In the rows, zero is written as 128.
runs of hidden systems:
vesa, path 1 (8 x 22):
[[184 169 132 141 128 148 118 114 107 189 169 171  33 111 140 135 120 140
  119 150 112 119]
 [ 86  68 125 126 105 127 125 159 103 119 107  67 184 108 139  83  96 112
  167 137 143 152]
 [132 178 141  96 145 140 131 134 151 148 150 166  92 128 118 145 127 112
   99 100 159  49]
 [148 122 137 151 108 109 124 112  72 131 100 100 119 119 136 103  93  89
  126 155 100 191]
 [ 92 114 132 119 126 148 110 180 174 109 139 124 103 127 113 105 122 154
  161 103 150  79]
 [126 161 132 142 138 103 136 104  91 159 107 130 136  92 178 141 134  99
   78 130 133 127]
 [132 122 145 122 113 125 121 143 145  72 108 115 120 164  74 104  99 100
  146 118 117 137]
 [118 140 125 153 138 126 113 136 131 159 137 134  76 100 171 127 146 173
  128 129 122 122]]
lodup, path 2 (8 x 22):
[[109 125 116  94 101 138 102 149 151 125 161 149  40 110 125 190 159 150
  142 131 174 119]
 [195 124 107 158 133 148 144  90  62  82 114 113 124  93 121 131  89 100
   98 127 144 121]
 [ 91  94 123 104 114 142  99 171 123 125 141  76  82 118 127 104 101 155
  180 116 171 118]
 [143 130 108 170 124 144 128 125 120 111 129 167  96  57 163 163 151 131
   90 133 149  97]
 [136 116 115 113 132 124 122 117 100  55 112  68 102 145  97 139 103 131
  133  95 166 136]
 [145  97 114 168 113 163 110 155 120 134 146 133  72  81 140 103 111 160
  160 148 122 122]
 [101 114 106 146 144 124 131 126 114  85 107 101 144  82 161 147 143 142
  102  99 174 100]
 [154 119 113 128 121 137 113 123 129  79 139 118  57 140 102 159 134 163
  146 121 139 147]]
Gifir, path 3 (8 x 22):
[[174 174 153 103 120 117 132 104 160  75 126 167  88 202  43 160 126  84
  109 118 102 139]
 [137 138 156 171 137 112 122 137 123 194 117 120 127 150 148  43 102 145
  158 154  43 174]
 [ 77 132 162  78 107 141 121 190 209 141 143 163 144 157  81 102 120  91
  158 117 139  67]
 [164 199 160 142 144  94 147  86 144 139 109 185 135 168 114 141 146  85
   71 130  67 143]
 [129 110 152 122 116 118 117 148 145 130 121  95 130 193  84  65  90 132
  189 139  72 183]
 [113 164 162 117 131 147 123 171 189 199 157 191 110 134 122  93 125 119
  136 129 105  59]
 [118 165 163 112 126  85 149 109 159 119  94 156 192 183  97 135 145  63
   92 127  87 156]
 [176 144 151 128 129 133 119 126 140 136 141 128  75 195  73  86  94 143
  168 136  70 160]]
lodup, path 4 (8 x 22):
[[150 127 112 186 156  95 131  89 111   7  66  81 135 152 117 130 133 152
   99  93 102 175]
 [121  69 116 177 127 155 111 170 169 102 135 108 116 134 120  70 126 212
  205 137  84 149]
 [104 120  99 195 168 117 141 116 141 112 105 130 174  81 204 144 191 194
   94 115 117 120]
 [143 106 102 116 137 118 133  97 147  53 131 102 127 186  89 182 168 184
  148 113 125 184]
 [181  88 102 183 145 162 142 113 102 149 149 114 154 116 149  89 116 190
  164 155  84 156]
 [ 76  92  97 114 145 122 137 130 140 138 137  96 187 110 180 159 178 183
  138 117 164 131]
 [187 131  99 120 139 140 145  78 123 115 165 147 110 151 112 202 169 170
  122 135 129 157]
 [166  82 102 127 130 151 146 107  69 140 143  76 170 127 132 106  94 144
  162 146 133 162]]
vesa, path 5 (8 x 22):
[[159  60 103 187 153 165 136 142 124  63 115  70 177 136 111  47  87 193
  186 114  97 131]
 [ 78 153 112  64 137 109 120 121 139 157 156 127  89 114 166 221 188 156
  102 104 205 102]
 [209 109 113 179 119 145 160  84  82  66 101 139 185 110 100 118  95  70
   96 151  97 152]
 [121 123 117  87 150 134 106 138 145 122 164  77  55 183 105 136 130 217
  185  97 152 133]
 [125  93  94 162 104 143 140 120  96 128 126 151 163  29 186 172 157 108
   96 161 160 125]
 [167 147 128  93 168 133 153  97 119  79 124  84 163 198  70 115  90 125
  125  77 143 103]
 [149 115 109 133  93 137 104 122 105 138 157 143  28  97 138 179 145 151
  144 166 138 175]
 [122  77 101 152 148 158 146 137 112  94 118  86 211  91 146  94 111 147
  138 109 153  93]]
tibul, path 6 (8 x 22):
[[143 167 147  90 144 117 133 116 133  92 118 116 114 178  77 131 104  94
  107  88 146 102]
 [116 137 156 146 103 122 101 163 170 120 122 155  65 143 103 105 127 127
  150 140  88 142]
 [100 147 152 100 133 116 141 144 178 117 118 146 178 165  99 120 134  92
  117 106 127  96]
 [130 166 145 113 127 101 113 119 145 115 125 139  63 169 106 158 146 128
  118 118 117 152]
 [136 117 148 128 108 138 134 146 170 106 128 156 150 161  77 107 119 102
  151 142  93 136]
 [100 157 143  87 147 113 125 136 171 143 140 130 119 179 112 138 149 149
  136 101 131 112]
 [136 144 146 119 104 109 130 117 152 129 127 170 120 154 103 156 150  94
  118 151  97 167]
 [149 132 138  94 135 141 137 126 153 122 146 125 135 188  74 120 113 131
  154 117 119 124]]
lon, path 7 (8 x 22):
[[142  66  98 126 105 161 168 117 150 113 149 163 243 111 116 165 162 115
  139 164 129 140]
 [198 130  97 131 193 164 163  82 116 130 166 109 169 166 120 127 129 201
  133 101 122 101]
 [152  62  92 104 101 159 148 112  95 152 166 116 185 111 131 159 132 130
  165 173 149 170]
 [159 121 109 120 168 178 160 125 133 150 164 132 187 124 125 109 116 154
  133 106 149  51]
 [165 112  97  86 127 145 143  90  72 158 167 103 126 121 135 177 125 134
  134 143 174 147]
 [160 106 122 124 125 172 145 139 106 149 149 126 164 102 119  89  80  99
  143 135 145  82]
 [128 126 107  96 143 143 125 124  97 159 157  93 102 111 151 144 121 160
  137 112 181 100]
 [152 122 123 112 104 149 138 125  98 132 137 143 130  90 121 138 100  72
  113 143 162 102]]
tibul, path 8 (8 x 22):
[[156 141 159 136 103 151 102 165 130  46 107 123  47 135  48  74  50  74
  139 102 133  84]
 [ 50 166 177 153 140 106  99 199 202 132  91 150 106 127 135  53 125 123
  124  94  99  66]
 [ 90 180 159 111 116  72 124 122 154  65  72 149 115 142 105 168 148  50
   62 100 144 120]
 [170 150 147 163 128 128 113 131 152  38 103 132  58 175  58 100 100 128
  133 103  86 130]
 [ 51 118 157 131 121 112 112 192 222  99 105 138 149 160 105  86 148 140
  161 108 102 111]
 [104 179 141 112 141  83 135 106 178  93 107 162 130 165 118 190 190 118
   75 101 126 127]
 [170 126 135 137 114 119 126 109 144  58 114 128 101 192  60 134 121 126
  147 134  82 189]
 [ 94 104 135 112 130 145 126 170 216 122 150 144 151 171  95 109 152 174
  183 118 108 110]]
vip, path 9 (8 x 22):
[[117 118 130 100 120 113 120 125 152 122 139 112 114 182 104 148 149 157
  165 132 115 180]
 [173 135 130 153 154 151 151 117 150 120 139 154 157 147 108 104 124 142
  126 120  93 101]
 [109 132 131  99 147 119 125 129 142 162 145 101 129 167 131 125 142 172
  156 117 126 143]
 [168 128 130 116 126 149 147 115 146 132 153 161 149 157  92 136 127 118
  136 141 109 128]
 [135 149 133 112 166 123 139 115 118 157 138  98 141 160 134 108 119 155
  130 105 126 117]
 [140 121 137  99 110 141 132 134 140 157 154 145 127 152 101 127 120 114
  155 148 118 140]
 [143 154 132 114 156 129 148 111 125 156 136 130 158 146 131 123 127 124
  110 113 128 101]
 [131 135 141  92 120 124 123 129 121 147 139 113 109 159 105 125 110 115
  146 132 133 142]]
vip, path 10 (8 x 22):
[[ 91 125 125 112 159 166 123 181 176 166 164 130 130 118 141  90 128 183
  160  93 160  31]
 [143 146 127  95 106  96 141  80 127 158 145 160 131 161 124 213 183 113
  112 164 111 205]
 [175 128 127 138 165 151 147 116 102  71 111  83 158 154  86  69  63 118
  128  86 132  83]
 [101 132 144 119 114 132 104 163 144 223 162 142  73 117 162 106 136 160
  167 156 110 138]
 [132 124 122  93 123 127 165 104 148 113 131 157 223 145 106 176 156  82
  101 130 140 122]
 [163 167 134 117 156 119 114 107  86 115 125  80  49 158 112 112  87 144
  123  91 142 121]
 [115 100 148 144  96 137 128 161 143 181 131 152 163 111 135  76 112  98
  161 174  84 146]
 [103 154 124  82 149 126 140 125 157 131 142 142 149 136 130 173 160 129
  101  95 178  71]]
Gifir, path 11 (8 x 22):
[[102  97 119 159 118 114 119 134  90 139 105  90 143  83 179 106 123 136
  135 146 126 166]
 [120 113 117 110 118 151 120 150 136  86 137 126 101 103 111 147 117 123
  128 108 185  78]
 [133 144 116 161 137 102 130  98  92 122 102 120 122  93 173 153 148 127
   86 132 127 153]
 [121  84 111 132 115 141 116 144 117  77 122  82 117 118 117 119 109 146
  159 119 154 136]
 [119 141 119 144 140 133 125 130 122 145 134 137 101  80 170 142 145 150
  106 118 152  94]
 [112 105 112 135 121 113 132 118 118  72 102 103 160 115 133 154 145 122
  117 120 147 150]
 [154 122 108 144 144 142 121 119 104 113 139 103  78 114 139 132 121 172
  134 117 144 122]
 [ 92 104 112 139 123 126 128 141 128 129 122 118 153  86 169 135 150 146
  130 131 148 124]]
mizik, path 12 (8 x 22):
[[129 157 139  16 139 136 142 120 125 148 161 109 139 179  78 155 100  84
  125  91 202  69]
 [193  96 125 116  72 173 124 131 107 160 180 165  78 123  84 137  98 104
  175 191 112 169]
 [114 105 139  76 126 144 138 150 100 135 128  70 183 139 101  74  58  81
  155 108 172  91]
 [136 150 149  84  94 149 120 149 141 206 174 189  73 113 118 145 121  88
  133 160 140 100]
 [150 103 146 133  89 141 135 140 111  91 107 127 157 128  78  87  69  45
  141 149 115 139]
 [105 150 153 103 131 140 106 173 138 170 145 121  69 125 123  80  89 124
  150 109 150  67]
 [120 120 152 139  87 128 132 148 140 171 121 175 162 104 129 102 117  63
  129 175  90 144]
 [118 162 161 118 129 117 118 152 149  90 103 128 101 154  86  92  91  83
  115  95 130  85]]
revu, path 13 (8 x 22):
[[170 156 131 221 178 123 141 105 113 153 105 133 142 118 178  62 123 174
  104 127  46 129]
 [ 53  67 106  83 100 116 110 158 134  98 127  69 136 117 137 163 152 153
  173 122 191 156]
 [169 182 121 173 183 127 144  90 137 114 123 163 111 126 145 147 159 167
   71  97 109  86]
 [119  88 113 114 123 111 127 113  77 132 119  50 154 142 141 118 110 145
  164 139 134 199]
 [138 113 102 152 142 166 132 139 169 109 158 166 117  98 136 155 164 188
  133 120 140  78]
 [110 156 131 110 162  89 139  96  90 174 115  86 161 143 173 127 130 129
  103 113 133 147]
 [175  92  94 123 122 163 133 114 111  79 154 117 105 125 100 164 126 156
  147 131 155 134]
 [125 130 125 155 155 134 141 128 124 189 137 132 161 104 178  97 138 162
  128 135 106 111]]
revu, path 14 (8 x 22):
[[101 103 129 106  65 124  97 150  85 116 119 108  63  70 132 147  98  71
  135 150 182 148]
 [150 138 133 193 132 148 137 136 121  91  98 162 142  68 139  92 102  89
   83 122 118  71]
 [ 81 119 142 129 103 104  96 158  94 122  95  74  82  95 151  97  91 103
  137 123 152 145]
 [131 121 120 182 115 133 124 134 134  58  98 158 113  74 136 145 141 109
   91 125 133 108]
 [ 99 133 141 157 142 100 113 143 105 110  84  75 121 118 154  74  99 130
  123 104 122 135]
 [109 106 112 158 107 121 111 139 140  66 109 130  92  92 138 159 153 142
  123 128 142 142]
 [116 142 133 170 161 107 131 121 125 104  93 101 153 125 156  94 129 147
  107 100 108 122]
 [108 108 113 135 120 114 110 132 124  88 119  96  90 124 133 150 147 162
  143 121 146 160]]
mizik, path 15 (8 x 22):
[[130 155 139 171 156 115 129 123 126 189 124 139 128 118 176  90 138 160
  118 136  75 133]
 [ 80 136 146 119 122  89 130 134 172  91  93 134 161 156 118 143 163 106
  111 115 117 150]
 [165 151 130 163 159 136 129 116 147 115 133 140  92 151 118 111 133 174
  128 112  90 120]
 [ 90 114 133 129 132  99 126 132 130 142 111  91 160 145 150 113 142 149
  147 130 110 174]
 [132 153 128 113 154 127 146 116 167 133 143 156 150 159 117 152 161 144
  113 111 123 102]
 [155 127 129 135 126 115 126 105 115 111 124 113 108 159 110 134 127 137
  138 139 101 184]
 [111 111 119 109 148 137 136 137 145 132 142  99 159 150 125 116 132 168
  157 109 140 114]
 [147 147 132 105 133 121 144 100 121 173 148 146 140 147 131 155 146 123
  118 142 118 146]]
lon, path 16 (8 x 22):
[[134  70 116 130 103 136 109 141 105  56 117  62 102 144  88 107  88 143
  185 128 138 180]
 [100 103 111 179 122 155 125 165 169 142 140 178 132  53 177 126 168 164
  127 142 126  83]
 [148 147 110 117 155 109 146  77 102  54 106 103 146 141 117 184 143 120
   75  90 167 124]
 [189  87 116 175 101 165 122 131 103  98 138 130  94 111 101  98  92 135
  167 163  94 161]
 [ 73  91 104 150 145 133 128 155 144 119 121 100 175  80 182 116 154 178
  138 108 156  97]
 [172 136 105 113 126 145 142  95 130  76 147 162 110 125  97 204 152 119
   95 121 159 109]
 [183 104 112 183 136 142 137 106  70 112 112  98 142 104 140  83  84 130
  131 142 100 153]
 [ 86  70 103 118 118 155 118 170 154 101 144 103 138 105 132 129 140 172
  172 117 170 104]]

runs to name:
path 17 (2 x 22):
[[159 117 137 120 114 146 130 130  91 178 146 116 123 130 120  84  78 106
  158 155 113 143]
 [ 92 126 149  74 106 131 129 159 153 150 136 132 152 139 102 119 110  79
  143 127 155  97]]
	mizik
path 18 (2 x 22):
[[ 93 149 158 154  96  71 120 128 109 101  57 134 138 100 147 124 124  38
   74 140 114 167]
 [114 136 134 182 137 145 106 170 176  64 114 152  70 102 117 103 132 162
  126  95 124  70]]
	mizik
path 19 (2 x 22):
[[ 66  87 155 109  75 119 106 188 142 160 115 110 145 118 126  75  99  81
  181 161 119 158]
 [118 183 142 134 160 128 141 131 175 152 133 193 138 116 147 139 161 121
   73 103 130  46]]
	lodup
path 20 (2 x 22):
[[ 79 109 131 133 135 124 116 163 122 168 122  88 145 104 172  76 114 151
  155 122 135 119]
 [116 161 144 117 122 115 144 122 156 152 128 184 158 119 135 160 161  85
   85 133 122 107]]
	mizik
path 21 (2 x 22):
[[131 136 140  71 121 147 138 139 141 179 167 143 138 148 105 133 117 104
  145 132 148  99]
 [141 162 140  98 143 121 138 109  95 196 143 120 129 138 143 119 111 109
  115 131 133 121]]
	lon
path 22 (2 x 22):
[[ 82 108 123 134 123  90 138 120 173 106 105 134 196 150 142 163 198 148
  128 139 100 189]
 [168 133 116 146 153 147 128 120 148  43 129 124  88 158  81 135 125 170
  129  90 129 103]]
	vip
path 23 (2 x 22):
[[ 81 140 136 175 175 114 122 160 202 134 116 132 148 148 161  82 172 213
  143  96  80 101]
 [117 178 149 147 155  69 142  92 151 152  99 148 163 171 152 141 180 136
   89 131  62 181]]
	mizik
path 24 (2 x 22):
[[149  93 104 161  94 186 145 146 127 112 144 201 159  23 144 153 130  77
   98 158 166  58]
 [178 139  97 140 185 139 138  82  52  66 116  50  99 123 134 129  89 170
   99  69 180  95]]
	lon
path 25 (2 x 22):
[[171 164 129 207 146 103 152  80  83  86  68 149 163  85 161 127 127  76
   39 126  93 135]
 [ 92  97 135 103 107 110  89 156 109  85 112  41  55 157 103 103  89 151
  188 111 150 180]]
	Gifir
path 26 (2 x 22):
[[131  93  99 149 145 125 165  94 117  73  99 107 248 114 142 144 150 120
  101 119 137 137]
 [175 158 122  91 146 132 135  90 150 100 159 138  81 196  74 186 151 160
  127 107 131 137]]
	vesa
path 27 (2 x 22):
[[141 157 139 109 163 123 135 113 109 223 158 107 128 163 153  93 116 164
  144 127 105 133]
 [140  92 101  80 100 153 144 115 131 124 167 144 155 125 106 197 154 118
  144 152 168 139]]
	revu
path 28 (2 x 22):
[[178 169 122 114 165 156 131 112 146 158 180 156  61 158 113 147 136 185
  129 109 128  82]
 [ 96 115 156 115  88  99 127 144 137 168 111 131 169 146 124 102 122  74
  150 169  88 189]]
	tibul
path 29 (2 x 22):
[[148 141 115 142 107 159 125 133 144 125 155 206  71  61 137 189 158 114
   92 143 160  75]
 [126 119 120 147 143  88 143  91  69  87  72  61 191 126 151 116 110 101
   98 115 129 174]]
	Gifir
path 30 (2 x 22):
[[146 166 145 141 157 128 120 129 126 181 143 124  75 148 141  86 108 165
  138 116  99 114]
 [109  91 113 103  93 124 139 123 129 118 131 136 174 112 127 178 156 101
  133 156 150 166]]
	revu
path 31 (2 x 22):
[[ 89  85 128 100  92 110 113 148 156 101 126 103 131 164 100 143 146 136
  179 144 125 196]
 [171 149 126 156 163 168 144 127 138 153 155 162 123 111 133  99 115 151
  118 116 116  58]]
	Gifir
